x =
[[104 120 130 129 124 114 151 115 105]
 [127 137 127 141 117 112 113 114 136]
 [147 107 132 131 125 114 142 120 126]
 [145 107 131 129 115 122 124 136 126]
 [106 137 127 138 113 116 112 120 134]]
x[0, 0]: 104
x[3]: [145, 107, 131, 129, 115, 122, 124, 136, 126]
x[4, 7]: 120
x[:, 1]: [120, 137, 107, 107, 137]
x[3, 7]: 136
x[:, 5]: [114, 112, 114, 122, 116]
x[0, 3]: 129
x[3, 6]: 124
x[2, 3]: 131
x[4]: [106, 137, 127, 138, 113, 116, 112, 120, 134]
x[1, 0]: 127
x[3, 1]: 107
x[0, 4]: 124
x[4, 2]: 127

m =
[[128 128 127 127 133 135 119 129 122 127 127 127 127 128]
 [129 128 128 127 134 137 117 131 124 127 128 129 130 129]
 [123 125 128 127 153 148 118 127 106 138 121 127 110 125]
 [127 127 129 128 131 129 130 128 127 131 127 129 125 127]
 [127 127 131 128 142 138 126 130 123 135 127 132 122 127]
 [131 129 127 127 130 135 117 131 127 124 129 130 134 129]
 [123 126 129 128 141 133 133 125 117 138 124 127 114 125]
 [129 129 124 128  99 104 140 122 140 116 131 119 138 128]
 [131 129 124 127 116 124 121 127 131 118 129 123 137 129]
 [125 127 125 127 126 126 129 123 120 127 125 120 122 126]]
m[0,0] -> 128
m[2,8] -> 106
m[6,4] -> 141
m[8,12] -> 137
m[6,13] -> 125
m[3,12] -> 125
m[5] -> [131, 129, 127, 127, 130, 135, 117, 131, 127, 124, 129, 130, 134, 129]
m[6] -> [123, 126, 129, 128, 141, 133, 133, 125, 117, 138, 124, 127, 114, 125]
m[4,7] -> 130
m[5,4] -> 130
m[7] -> [129, 129, 124, 128, 99, 104, 140, 122, 140, 116, 131, 119, 138, 128]
m[1,6] -> 117
m[1,10] -> 128
m[8,0] -> 131
m[6,1] -> 126
m[4,12] -> 122
m[7,5] -> 104
m[7,2] -> 124
m[1,2] -> 128
m[3,1] -> 127
m[:, 0] -> [128, 129, 123, 127, 127, 131, 123, 129, 131, 125]
m[5,2] -> 127
m[0,13] -> 128
m[2,12] -> 110
m[:, 5] -> [135, 137, 148, 129, 138, 135, 133, 104, 124, 126]
m[:, 7] -> [129, 131, 127, 128, 130, 131, 125, 122, 127, 123]
m[:, 2] -> [127, 128, 128, 129, 131, 127, 129, 124, 124, 125]
m[3,9] -> 131
m[4,4] -> 142
m[0,4] -> 133
m[6,7] -> 125
m[2] -> [123, 125, 128, 127, 153, 148, 118, 127, 106, 138, 121, 127, 110, 125]
m[9,12] -> 122
m[1,9] -> 127
m[7,10] -> 131
m[:, 12] -> [127, 130, 110, 125, 122, 134, 114, 138, 137, 122]

W =
[[133 120 129 125 125 128 127 130 128]
 [141 120 125 107 134 122 122 112 124]
 [128 128 123 118 128 125 121 120 126]
 [129 136 123 116 137 123 124 111 124]
 [136 116 133 129 125 130 132 135 130]
 [137 116 132 126 126 129 131 132 129]]
Indices start at 0.
(0, 0) = 133
(2, 7) = 120
(0, 8) = 128
(4, 3) = 129
(2, 3) = 118
(0, 7) = 130
(2, 0) = 128
(4, 8) = 130
(2, 1) = 128
(1, 7) = 112
(3, 1) = 136
(1, 3) = 107
(2, 2) = 123
(2, 6) = 121
(4, 4) = 125
(0, 4) = 125
(3, 5) = 123

a =
139,128,117,137,127,131,132,139,121,106,135,141,121,121
117,119,101,132,119,104,130,117,119,108,125,117,118,125
136,128,119,137,127,129,129,137,122,109,134,139,122,122
117,125,130,125,128,118,122,120,131,136,123,117,131,131
130,128,129,133,129,128,124,133,128,121,131,133,128,125
a[0, 0]	139
a[2, 4]	127
a[2, 6]	129
a[0, 9]	106
a[4, 5]	128
a[3, 5]	118
a[3, 0]	117
a[:, 9]	[106, 108, 109, 136, 121]
a[0, 1]	128
a[2, 9]	109
a[1, 0]	117
a[1, 12]	118
a[2]	[136, 128, 119, 137, 127, 129, 129, 137, 122, 109, 134, 139, 122, 122]
a[1]	[117, 119, 101, 132, 119, 104, 130, 117, 119, 108, 125, 117, 118, 125]
a[0, 3]	137
a[:, 1]	[128, 119, 128, 125, 128]
a[0, 2]	117
a[3, 6]	122
a[:, 2]	[117, 101, 119, 130, 129]
a[2, 12]	122
a[1, 9]	108
a[1, 2]	101

M = array([125, 103, 156, 132])
M[0] => 125
M[3] => 132
M[1] => 103
M[2] => 156

B =
[[128 130 135 123 113 133 136]
 [120 133 121 124 124 125 122]
 [144 124 138 135 139 131 138]
 [117 140 117 119 117 125 119]
 [107 133 116 118 111 124 116]
 [130 118 135 133 130 130 133]
 [128 137 125 122 122 128 127]
 [141 125 137 133 135 132 138]
 [118 123 120 130 133 124 118]]
B[0, 0] = 128
B[1, 3] = 124
B[:, 5] = [133, 125, 131, 125, 124, 130, 128, 132, 124]
B[1, 1] = 133
B[5, 0] = 130
B[3, 2] = 117
B[1, 5] = 125
B[8, 1] = 123
B[2, 4] = 139
B[6, 6] = 127
B[8, 2] = 120
B[4, 6] = 116
B[3, 3] = 119
B[7, 2] = 137
B[3, 6] = 119
B[3] = [117, 140, 117, 119, 117, 125, 119]
B[:, 1] = [130, 133, 124, 140, 133, 118, 137, 125, 123]
B[5, 3] = 133
B[:, 3] = [123, 124, 135, 119, 118, 133, 122, 133, 130]
B[1, 6] = 122
B[6, 0] = 128
B[5, 4] = 130

arr = [120 150 109 123 120 148 129 105 125 133 130 121]
arr[0] = 120
arr[4] = 120
arr[11] = 121
arr[3] = 123

X =
135  127  128  128  126  128  136  127  132  131  132  135  129  132  134  127
132  133  128  128  129  135  137  128  128  130  128  128  134  131  130  132
132  134  128  128  130  136  137  128  128  130  128  128  135  131  130  132
132  139  128  128  132  140  136  128  129  130  128  129  136  131  130  134
133  128  128  128  127  130  137  127  128  130  129  130  133  131  131  131
133  128  128  128  127  128  136  127  128  130  130  131  132  131  131  130
131  141  128  128  132  142  136  128  129  130  128  129  136  132  130  134
135  127  128  128  127  128  136  127  132  131  132  135  129  132  134  127
137  127  128  128  127  128  135  127  137  131  134  138  129  132  136  127
130  151  128  129  136  151  136  129  129  131  128  129  140  132  128  137
131  145  128  128  134  146  136  128  129  131  128  129  138  132  129  136
133  127  128  128  127  128  136  127  128  130  130  132  131  131  132  129
X[0][0]: 135
X[7][5]: 128
X[3][2]: 128
X[1][5]: 135
X[4]: [133, 128, 128, 128, 127, 130, 137, 127, 128, 130, 129, 130, 133, 131, 131, 131]
X[:, 15]: [127, 132, 132, 134, 131, 130, 134, 127, 127, 137, 136, 129]
X[10][10]: 128
X[5][6]: 136
X[5][0]: 133
X[9][9]: 131
X[2]: [132, 134, 128, 128, 130, 136, 137, 128, 128, 130, 128, 128, 135, 131, 130, 132]
X[:, 9]: [131, 130, 130, 130, 130, 130, 130, 131, 131, 131, 131, 130]
X[9][3]: 129
X[8][12]: 129
X[0]: [135, 127, 128, 128, 126, 128, 136, 127, 132, 131, 132, 135, 129, 132, 134, 127]
X[:, 0]: [135, 132, 132, 132, 133, 133, 131, 135, 137, 130, 131, 133]
X[10]: [131, 145, 128, 128, 134, 146, 136, 128, 129, 131, 128, 129, 138, 132, 129, 136]
X[9]: [130, 151, 128, 129, 136, 151, 136, 129, 129, 131, 128, 129, 140, 132, 128, 137]
X[8][11]: 138
X[0][13]: 132
X[8][7]: 127
X[2][4]: 130
X[0][11]: 135
X[1][13]: 131
X[:, 11]: [135, 128, 128, 129, 130, 131, 129, 135, 138, 129, 129, 132]
X[0][15]: 127
X[5][11]: 131
X[6][12]: 136
X[5][3]: 128
X[10][2]: 128
X[5][7]: 127
X[2][2]: 128
X[4][9]: 130
X[6]: [131, 141, 128, 128, 132, 142, 136, 128, 129, 130, 128, 129, 136, 132, 130, 134]
X[7][13]: 132
X[8][9]: 131
X[8][1]: 127
X[8]: [137, 127, 128, 128, 127, 128, 135, 127, 137, 131, 134, 138, 129, 132, 136, 127]

grid =
[[132 118 123 108]
 [154 133 130 127]
 [113 133 130 143]
 [111 137 119 139]]
grid[0, 0] = 132
grid[2, 0] = 113
grid[0, 1] = 118
grid[1, 3] = 127
grid[:, 3] = [108, 127, 143, 139]
grid[1, 2] = 130
grid[2, 2] = 130
grid[1, 0] = 154
